rotation steps, each row followed by its count of steps:
The counts run from 0 to 561.
[ 24  -5  -1  18   0 -27  12 -24 -14  -6  17  -9  -3   4  16 -10 -13  -7
  -4  25   2  14  -8  -1  -9 -22  14 -23 -11  -1 -13 -21  20  -7  29  14
  11  -4  -8 -25  -5   4  -3  16  -8  16   3 -27  -5  -6  27  -8  12   2
 -12   1 -19]
502
[ 13  -4  21  -4 -24 -23  22  15   2 -17 -14 -21 -14 -20  20 -15  -6 -16
  10 -15   3 -12 -25 -19 -16  -4  -7  12  -1  16 -11 -19  14  -2  12  -1
   2  17  17 -13 -13  -9  26  -5   7   8 -18  -8  26  30  17 -13 -10   4
   1 -19   7]
450
[ 11 -12  -4   9  -2  -2  19 -22 -13 -10   8  -9  13  14   1   1   3   7
  22   2  -6  12  14   9 -36 -27  -5  -7   5  40 -26   0  16   7   2  -6
  10  26  -9 -15   7  15  -8   8 -11  17   6 -17 -10   4   4  -4   5   3
  -9 -45 -16]
139
[  6  16  -1 -22 -11  -7  14   5  10 -11  20 -11   3   6  -8  14   2  23
   2 -15  -7  14 -16 -10 -24 -12  21  -6 -13  -1  -1 -26  35 -15  17   7
   3   7  16   3  -6 -10  -2  18   5  19   4 -28  14  16  21 -21  -4  36
  10  -7  12]
40
[ 14   3  -6 -10  -3   0   1   2  10  10   5  10  -1 -19   2 -11  -2  14
  -5 -30 -16  -1  17  16  19  -1   3   2 -18  18 -11  14  17   0   0 -24
 -20  18   0   6 -14   8 -12   3 -27  21  -6 -10   4  13  12 -38 -17  37
  15 -12  18]
480
[ 11  13   0   8  11  15  15 -16  -1  -5   2   8  35 -16  20 -23 -28   8
  -4   0  -7  -3  15   4  -1 -10 -27 -19   8  14  -6   8  23  -9   1  -8
 -20  13  -6 -29 -11   9 -14   8 -18  30   2  -9 -26 -11  14  -7  -5   0
 -11  -9   2]
19
[ 33   2   6   4 -10 -24  26 -33  -9   3   3  -5  -2   5  -1  -7  10  -9
  -4   9  11   5  19  19   6   8  18 -15 -10  11 -23  -4  17  10  20 -26
  -4   7 -23 -17  -6  -1 -10 -10 -15  21  14 -22   2  -3   7 -27   6   8
 -22 -18 -13]
486
[ -9  17  25  -5  13  -3   3  39   6   7 -18   4  -1 -20  24 -29 -11  -2
   8  -5 -18   8   1  -4  -7  -3 -21  -3 -19  -2   0 -27  13  18  16  11
 -18  13  22 -19 -28  -4  -7   4  -1 -16  -5   1  -8  14   9 -12 -14  18
  11  22   3]
312
[-13  19  21  -2  -5  -6  36  -7   8 -15  -4 -42  -1 -17  14 -17 -17   6
   2  -7   0   7  -3  -8 -23 -14 -10  20  -6  11 -11 -15   7  -2  -8   3
   1  11  24 -24  -5  -3 -16   3  13  -8  -8  -3 -19  33  22 -15 -22  -1
   8  10   5]
325
[ 14   5   6   3   7  -1  -9   1  11 -10   4   4  13 -10   1 -15 -14  24
   1 -19  -7 -11   5  -6  -1   5 -21   1   3  38  -6  17  25 -10  -5  -8
 -35  18  -2 -18 -28 -11  17 -13 -33  12  -8 -12  -6  -3   9 -13 -19  14
 -15 -20  -4]
355
[ -1  10  17   7  29   8  10 -12  -7  26  17   2  13   7   3 -12 -24  -7
   3   6 -21   4   5  27  -8  23  -6  -4   3  34  -4 -25 -23  -1   5  13
   8  14   7 -30   7   3 -14 -16 -23  17   0 -16 -18   0  16  -9 -16  20
   9   1  -3]
426
[-10   3  11  -3   7 -16 -18  22   6  -4  15   0  -3   8 -20 -10  -2  21
  17 -11  -3   5 -16  15 -37 -11   2   3 -10  25 -10 -11  29  -1  -3   5
   1  19   6  -9 -17  -4   7 -14 -29  -2  -9 -21 -19  12  22  -8  12  32
 -14  -7 -20]
52
[ 31   1  26   5  21  -4   4  14   9  -3   6  14   7   0   4 -10 -39 -13
  -7  -2   3 -31  21  17  13   2 -13 -15  -6  11  -3  -7   6   2  25  -6
  -6  -8  -3 -37 -17  -3 -13 -19 -25  16  12 -14   0  16  19  -1 -11  -6
  -2  -7  -1]
107
[  2  -1  20  -5 -19 -15   7   4  -9  -7   3  -8 -14 -22  22 -29  -1  -2
   7  18   5  -1  15  -5 -19 -12 -24  -9 -13  23 -11 -13  12  -5   1 -21
 -44   6  -3 -13 -30  -7   2   4   2  13 -10   5  -1 -12  18 -23  -1  13
 -24  -4  -3]
8
[  5  27   2 -17 -24  -7  44   1  -2  -8   8 -21   9 -22   9 -13   0  17
  -5  11  -9  15  -5 -14 -15 -14  -9 -15  -6  16  -5   7  34 -14   3   5
 -17  14  10  -6 -12  -1  -7  16  17  34  -3 -12  -6   1  23 -22   4  -3
 -14   0   0]
23
[  4  13 -12   6   4   2  36 -15  -1   6  16   2  17   5 -13   3 -10   0
   5  -4   4  -3   5   2 -34  11  -5 -15  29  28 -14   4  26 -16  -2   2
   2  16 -13 -28  -5  -2  -3   7 -17  22  13 -23 -22   3  15   9   0  31
  -6 -12 -19]
34
[ 17  -7  12   1   5 -21  10   9  -8  29  14  16  -8 -16   5 -17 -12 -15
  -8  -9 -17  -6   9  17  -1  11  -7  -3   8  12 -15  -8 -25   9  11 -13
  10   9  10 -15   8   7  10  -1 -19  38 -17 -14  19  11   7  -9 -22  31
  27   2  11]
89
[ 10   7   0  11  13 -10   2  -3  -4  -6  23   6  22  21   0   8   3  24
  38  -6  -7  15   0   7 -17  -7  -2 -25  16   7  -9 -28  17  12  15  16
  13  19  -7 -21  -6   3   5   4 -23 -12  19 -17   8   1  -3   6  -3  33
 -17 -10 -23]
48
[ 15  12  -5  22   4  -1  14 -17 -19 -14  23  35  15  -9  16  -8 -21  -6
  12  -5 -19  -5  -6  12  12  -2 -10 -27  -2   1   3 -21   4   6  15   1
   5   7  15 -26  17   1 -18 -16 -24   7 -10 -26  -9  -2  18  -3 -24   0
   0  23  -8]
410
[-10  16  -5  -2  -5   6  19 -23   3 -13  18 -32  14 -16  15 -11 -19  21
   7  -1  -3  20   8  -1 -11 -27 -10  -1  -8  22  -6 -17  18 -12 -11  14
 -11  18   9  -2 -14  14 -18  16   4  -1  -5   4   5  20  28 -30  -7  13
   0 -13  15]
128
[ -3  -8  -6   5  -8 -33  32  16  -5   1  12  -5 -14 -17   2 -14  15   4
  -3  -6 -21  26  31 -18 -29  -1  -5  13  -1  11 -13   4 -12  13   8  -5
  -9   5  34 -10   2   2  15  12  -4  12  -5 -11   7  18  -4 -11 -23  20
  26   4  -8]
85
[-10  -3  -2   4  -5 -31  26  10   2  -5   9  -3  -5 -12   2 -14  16  13
  -7  -8 -22  30  40 -18 -22  -3  -9  14  -2   5 -14  -5  -8  14   7   3
 -15   1  35 -13   3  11  15  16  -1   6  -3 -13   5  12 -12  -7 -24  20
  25  11  -6]
84
[ 11  16  12  21  26 -29   3  -4  -9  -9  21  -7  10   0  11 -21 -23   9
  -2  32  -7  23   6   5 -10 -14   7 -15  -4  -6   7 -28   6  13  28  13
  12  -2  19 -35  -5  -9   1 -10  -7   5   5 -11   8  14  22  -2  -5  -7
 -22  11 -25]
306
[ 19   6   1  18  -1 -26  20 -27 -20  -8  13   5   2 -11  14 -16   2   2
  16   8   6  14 -13  16 -17 -30  12 -19   9 -16 -18 -10  21  17  12 -30
  19  13  -8 -29   5  -6 -12   7 -11   9  -2 -17  -1  11   7   0  -7   9
 -15   5 -22]
396
[ 24 -22  10  19  14  -8 -17 -21  -5  -4  14   6  -3  -3  18 -15 -34 -15
   2   1  -2 -18  23  18   9 -24 -11 -11 -15  20 -16 -24 -10   0  13  -9
  -6   0 -10 -21 -11  16 -13  -1 -26   9  -9  -8   7   4  25 -20 -12  10
  11 -19   8]
1
[  1  14   5  20   1 -27  -1 -17  -2   6   4  16  -5   6 -22 -23   1  -5
 -20  11   2  19  14  -2 -20   6  -6  -6   3   2 -19 -33  14  20  14  -2
 -22   7   3 -27 -10   0   8  -8  -6   1  -1 -33  -1 -11   5   0 -13  41
  -4  18 -19]
293
[  1 -13   0  -8  -4 -13  28  38 -27   9  13  18  -7 -16  27  -5   0 -14
  28   9 -16   6   0   1 -31   2   3 -24  -7   3  10  -9  13  -9  21  -4
   2   6  19 -11  -7  -5  -1  17 -12  26   5  -6 -17   6  17  -1  21  19
  -1   0 -13]
512
[  3  10  26 -16 -19  -7   4  14   5  -5   5  14  -7  15  -6   4  10  -7
  17 -25  -7 -11  -4   7 -10  13 -11  -4 -14  16 -11 -51  -4  15  16   0
  -7  14  16  -4   7  -1   0 -19   2  -2  -8 -26  22   2   5 -16 -27  27
  14   7  11]
542
[ -6   5   2   8   9  -4  -7   5   0   2 -10   5   3 -13  20 -23 -10   5
  -1   3 -10  15   1 -17 -20 -18 -20 -13 -11 -11  -3 -26  30  -1  14   9
 -34   6   1 -22 -28   7  -3  30  -9  -9   1 -14 -21 -12  13  -5   1  40
   6  20  -4]
507
[ 10  32  14  -8  16   9  14  -9  16  11  12 -14  28   5 -18 -14 -29  15
 -18 -12  -3  -6  16   6   8   1 -23  -6  10  42 -14  -4  13  -2   0  15
  -6  17  -5 -21 -17   6 -12  -7  -8  21   4 -11   4   9  21 -15 -13   9
  -1 -13   4]
232
[ 11  -2  -4  14   3 -18  11   3  11 -15   1  -4   0  -4  -8   3   3  20
   8 -12 -18   5 -21 -16 -24  -7  -4  -4  -3  25 -16  19  33 -16   2  10
  -8  13  -1 -28  -4  -4  13  13 -29   0  -6 -40 -35  -3   7   0  -6  17
   0   1 -27]
157
[  7  27  -1 -12 -14  -2  38  -6  -1  -9  15 -16  21 -20  14 -16  -8  25
  -4   9 -10  15   6 -11  -7 -16 -22 -20   0  14  -2   7  31 -14   2   9
 -19  11   8 -12 -12   1  -9  17   9  33  -2  -9  -6  -2  23 -18  -1  -6
 -16   4   2]
22
[ 13  20  11  17   6 -17  26 -10  10 -28  16 -16   8 -12   6  -9 -34   9
 -10  14   0   2  19 -12   1 -16  -5  -9  -6   7   3  -6  25  -1  10   9
 -14  -3  14 -30 -24 -14  -6  -8   2  -7  11  -5  10  24  26 -11 -10 -16
 -19   0 -13]
111
[ -9 -10   2  13   8  13  19 -21  -3 -13  15  -3  18   1   7  -8 -35 -16
   7   9  10 -13  38  20 -13  -1 -10  -6   3  32   1 -18  12  -6  -4   3
 -10   7   5 -22 -12  14 -12 -12 -19   7  12  -4 -18  11  29 -13  11  10
 -12 -31   1]
124
[  3  19  17   6 -10 -21   2  -7  -7   1  -1  14  -2 -10  -9 -29  -2   1
  11   0   7   3 -13  18 -16 -24 -20 -20   4  -4 -24 -21  28  26  -3 -19
 -10  15 -14 -22 -13   7 -12   0  -8  -3 -12 -24 -16  -6  10   0  -4  23
 -15  29 -20]
399
[ -6   4  -5   3   5  -5   1  17  -2   0  -1   6   7 -14  28 -16  -3  11
   6   1 -14  19   6 -20 -16 -15 -19 -18 -12 -14   2 -22  27  -3  17  11
 -31   6  11 -16 -27   4  -2  35  -7  -7   3  -7 -18 -11   9  -3   1  37
   8  19  -5]
508
[  4 -11  -2  14  -1 -11  17 -35  -1  13 -12  -9  10  -8  15 -19  -7 -17
   3   8  13   6  14  14  -5   7  13  -5   9 -17 -16 -18  21   9   5 -12
  -4  12 -15 -26  -9  16   0  12 -20   7  17 -17 -11   4   4  -9  11  50
  -7 -14  -6]
381
[ 10 -15  40 -13 -10 -24  -3  17  10  -5  -8 -23 -24  -5  18  -7   2  -2
  12   7 -18   0 -13   5  -3  18   8  11 -33  19   1 -25  -7  -3  16  -8
 -13   4  20 -14  -1 -11  18 -21  -8  12 -11 -17   4   5   7 -29 -10   9
  -8 -16  10]
557
[ 15 -12  16   0  23 -14  -3  33  -9  20  16  23 -12  -2  16 -11  -8 -16
   4  -6 -12  -7   3  13 -12  17   7  -9 -14   0   0 -16 -10  -3  33 -17
   4   2  10 -22 -10 -16   1  -6 -33  21   2 -12  -9   4  16  -4  -8  27
  10  10  -9]
301
[ -5 -16   3   2  -4 -17   9  10   5 -25   4 -18   8  -8   4  -6   1  30
  30   2  -8  12  14   8 -26 -25  -4  -3  -8   9 -10  11  34  -4  -9  -2
 -11  10   7 -17  -6  15   5  12 -28   0   9 -19 -32   5   2  -4  18   9
 -19 -18 -19]
263
[  1   4   7  17  16  -7   2 -13  17  10 -12   3  15  -2  -4 -11  -9   8
   7  10 -22  14   1  13   9  13   2  -9   0 -12   3 -21  22  12   3  22
 -12  12   1 -30  -2  18   4   8 -26 -14  19 -36 -23  -1  -6  -3  -4  48
   0  10  -4]
170
[-12  -5 -13  -4 -16  -2   2   6  -4 -12   3  20  12 -29  13 -22  -3   9
  15 -16 -19   7   0   8   1 -12  -5  -3  -6   2   4   6  35   6  -9 -13
 -18  23  24   6  -7  18  11  -1 -32  23 -16 -13 -12   7  14 -27   6  29
 -10 -13  13]
267
[ 22 -18  27  -8 -19 -10  29 -11  11  -2  -7 -19  -8 -22  14   7  -9  -1
  28   8  -5 -23  10  29  17  14   7  -7  -2  -1  -1  -7   3  -2  -8 -31
 -19   1  -4 -23   5  11   2  -8 -14  11  12 -17  -5  10  -9 -20  -5  26
  -9 -18  18]
469
